(in the rows, 128 means zero)
Each path below is one point turned by a fixed rotation once a step. After each direction that follows a path, write how fast that rotation turns it, in degrees a step (0 if it stays still).
Each turn is a multiple of 5 degrees from 10 to 175, or 0.
Each row of a path follows its step; steps can be skipped.
Rotation 1:
step 1: [134 128 124 131 131 127 137 129 126 135 133 135 123 133 141 123 129 124
 127 120 119 131 121 131 131 126 122 129 130 130 128 136 126 130 129 137
 128 120 125 131 128 127 127 115 135 135 126 128 125 136 128 126 119 124
 139 127 126 128 126 126 122]
step 2: [121 137 131 126 125 133 133 128 125 131 137 129 125 126 124 141 128 127
 130 122 131 129 129 133 137 131 122 122 121 123 120 129 132 129 133 133
 119 127 117 122 128 132 130 134 118 134 131 119 124 130 119 125 124 127
 125 135 127 123 129 124 129]
step 4: [131 132 127 124 133 128 117 137 126 128 122 128 126 134 120 128 131 133
 127 121 123 119 128 119 128 130 134 126 124 129 136 136 121 119 125 125
 131 129 124 134 135 129 121 128 137 116 123 132 119 126 130 123 123 124
 125 128 128 132 123 127 124]
step 6: [131 133 137 124 126 131 136 127 135 129 130 133 127 125 129 130 139 128
 130 126 127 125 125 138 129 127 121 127 126 117 123 124 126 128 122 132
 135 129 130 137 125 126 126 136 121 136 128 130 129 134 123 127 132 138
 122 135 118 123 139 120 126]
step 7: [127 134 121 125 133 119 127 125 122 126 126 128 129 129 126 131 133 135
 127 126 138 132 133 138 133 128 122 132 134 131 122 126 134 125 128 130
 129 135 141 127 130 128 120 128 141 130 138 133 125 124 127 124 121 123
 132 133 123 119 130 130 128]
step 9: [130 126 125 131 126 139 137 124 121 133 132 118 124 119 126 124 126 128
 127 130 118 126 120 126 135 126 123 128 125 132 121 131 117 127 129 121
 127 120 120 135 121 131 125 128 124 123 129 128 125 134 131 126 122 128
 133 125 126 125 118 123 137]
step 12: [140 124 123 122 132 124 130 128 121 131 131 127 126 132 136 135 131 141
 129 121 134 131 132 126 127 134 128 131 121 124 132 137 128 129 121 126
 127 121 120 132 144 128 127 128 124 121 130 129 130 134 133 130 123 130
 129 131 133 129 135 123 123]
step 17: [123 123 125 129 137 122 134 129 130 132 132 138 122 126 125 116 127 127
 127 125 126 121 123 122 136 136 120 126 131 134 124 125 117 128 126 126
 133 127 121 133 128 122 118 122 133 126 132 131 129 131 121 130 126 137
 124 131 123 119 130 122 128]
step 20: [121 133 120 125 132 133 130 123 126 129 134 120 122 130 127 131 123 135
 130 130 130 127 133 121 138 128 124 126 122 126 133 132 127 116 129 136
 131 121 129 128 134 140 128 133 130 123 126 123 117 131 122 125 116 125
 132 133 134 126 127 127 124]
step 21: [124 127 124 134 131 130 122 137 121 129 136 123 123 121 129 122 120 134
 125 123 128 122 126 126 129 129 125 121 122 135 119 120 117 118 129 123
 126 135 123 123 119 124 128 128 121 122 129 132 130 128 133 129 129 131
 120 129 126 128 130 127 118]
[127 132 127 129 128 127 129 127 129 129 130 129 128 126 128 128 128 127
 126 129 127 124 127 131 127 131 127 128 128 129 126 128 127 129 130 128
 127 128 129 126 128 129 128 130 127 129 128 130 129 126 128 126 130 130
 126 127 129 125 128 128 127]
95
[126 128 127 128 126 130 129 129 130 126 128 129 130 129 128 130 128 127
 130 130 127 127 128 130 129 127 128 129 127 129 127 127 130 128 128 132
 125 128 128 128 129 124 127 131 128 130 127 130 127 131 128 128 128 127
 130 128 127 128 128 127 129]
85
[130 128 130 127 125 128 127 129 126 127 129 126 130 126 129 127 128 129
 128 130 129 128 127 131 127 127 128 130 126 125 127 130 128 128 126 126
 128 127 130 129 127 127 127 129 125 126 128 127 130 128 130 129 127 129
 129 127 127 128 127 126 129]
115
[129 127 127 130 131 126 127 127 127 127 128 129 129 129 129 128 128 129
 131 129 127 127 126 129 125 129 127 124 129 128 130 127 128 128 126 130
 129 128 128 128 126 128 126 127 128 128 129 127 130 129 128 127 129 130
 129 128 127 129 132 125 129]
65
Rotation 2:
step 4: [124 137 129 129 135 131 134 129 128 128 119 125 119 128 127 135 118 128
 129 130 129 127 129 135 121 131 128 142 128 122 129 118 133 132 118 128
 127 126 138 132 130 133 131 131 131 133 123 132 118 134 127 131 130 125
 130 122 128 128 126 143 130]
step 6: [124 129 126 131 131 132 136 121 134 135 124 133 124 126 132 134 123 132
 135 127 133 134 125 125 131 136 135 133 129 129 130 121 120 133 132 119
 134 128 121 134 128 139 134 140 135 131 134 124 123 131 122 128 131 130
 127 127 115 127 133 128 133]
step 7: [124 126 135 132 127 134 137 130 135 126 123 137 135 117 141 128 130 122
 127 124 133 142 127 134 120 127 132 134 123 127 126 123 129 122 123 128
 131 125 129 130 122 127 123 135 127 132 121 129 125 130 124 125 132 128
 126 119 130 128 126 139 125]
step 10: [132 134 129 134 128 135 136 128 124 125 122 130 125 131 126 131 125 126
 127 126 129 136 131 128 127 135 126 144 122 122 133 121 139 134 120 123
 137 131 135 126 126 125 120 121 129 136 122 128 123 134 128 128 130 130
 122 126 120 125 133 135 135]
step 11: [128 127 131 129 127 121 127 126 127 142 120 117 130 126 135 130 123 133
 121 139 131 130 130 132 127 130 135 129 122 127 130 116 125 135 127 121
 129 121 132 131 127 124 127 130 128 133 122 136 115 131 130 128 127 117
 131 122 132 120 131 135 131]
step 14: [120 124 134 127 131 124 129 126 139 128 132 128 133 127 131 127 130 122
 129 128 132 131 120 133 130 125 125 140 130 137 130 122 133 131 127 123
 128 122 131 128 122 134 125 129 133 129 128 130 119 139 127 136 135 122
 133 113 124 122 128 139 125]
step 15: [126 128 138 129 127 126 138 133 126 125 119 131 128 124 125 125 128 135
 131 125 133 128 130 130 127 137 130 131 123 133 137 130 124 131 134 123
 128 132 129 127 135 130 136 129 140 134 123 117 118 123 118 121 135 127
 134 121 131 121 133 134 124]
step 16: [142 130 131 122 130 133 139 123 126 126 124 135 119 131 130 138 127 128
 130 125 129 137 119 134 127 134 124 140 119 127 131 118 125 129 120 126
 130 122 129 129 123 133 127 127 128 139 128 128 128 127 128 131 129 126
 129 124 119 123 132 131 131]
step 17: [129 133 126 135 128 129 128 135 130 134 121 133 129 124 135 124 120 130
 119 137 128 128 126 133 124 131 130 133 128 121 125 124 130 136 123 121
 128 120 133 132 129 127 123 131 132 131 123 128 115 137 120 117 132 124
 126 120 123 126 131 138 132]
step 20: [124 123 135 132 132 129 134 127 130 131 126 122 135 123 137 130 129 124
 126 131 133 136 130 132 125 128 128 136 125 127 136 124 137 129 124 125
 133 131 138 132 122 128 125 122 126 127 129 127 129 133 125 129 133 132
 136 106 126 127 123 136 133]
[127 127 128 131 129 129 128 125 128 127 130 126 126 131 129 129 128 126
 129 127 125 128 127 126 130 129 126 128 128 127 127 128 129 128 125 127
 129 127 126 127 130 131 127 126 127 128 128 128 126 128 128 129 129 129
 127 127 126 129 129 127 125]
170
[127 125 130 127 126 128 130 129 131 127 127 128 127 130 131 129 128 128
 130 128 130 129 127 130 128 127 128 127 130 129 129 132 129 127 129 127
 128 130 128 126 128 129 127 126 127 129 128 129 128 129 126 128 128 128
 129 129 128 126 127 127 128]
55
[127 129 130 127 130 130 130 131 127 128 129 128 129 130 125 129 127 128
 129 126 131 130 130 126 130 128 129 128 128 128 127 128 125 128 129 128
 129 129 126 128 131 129 128 129 128 129 129 125 128 128 127 127 126 126
 128 130 128 130 127 128 127]
120
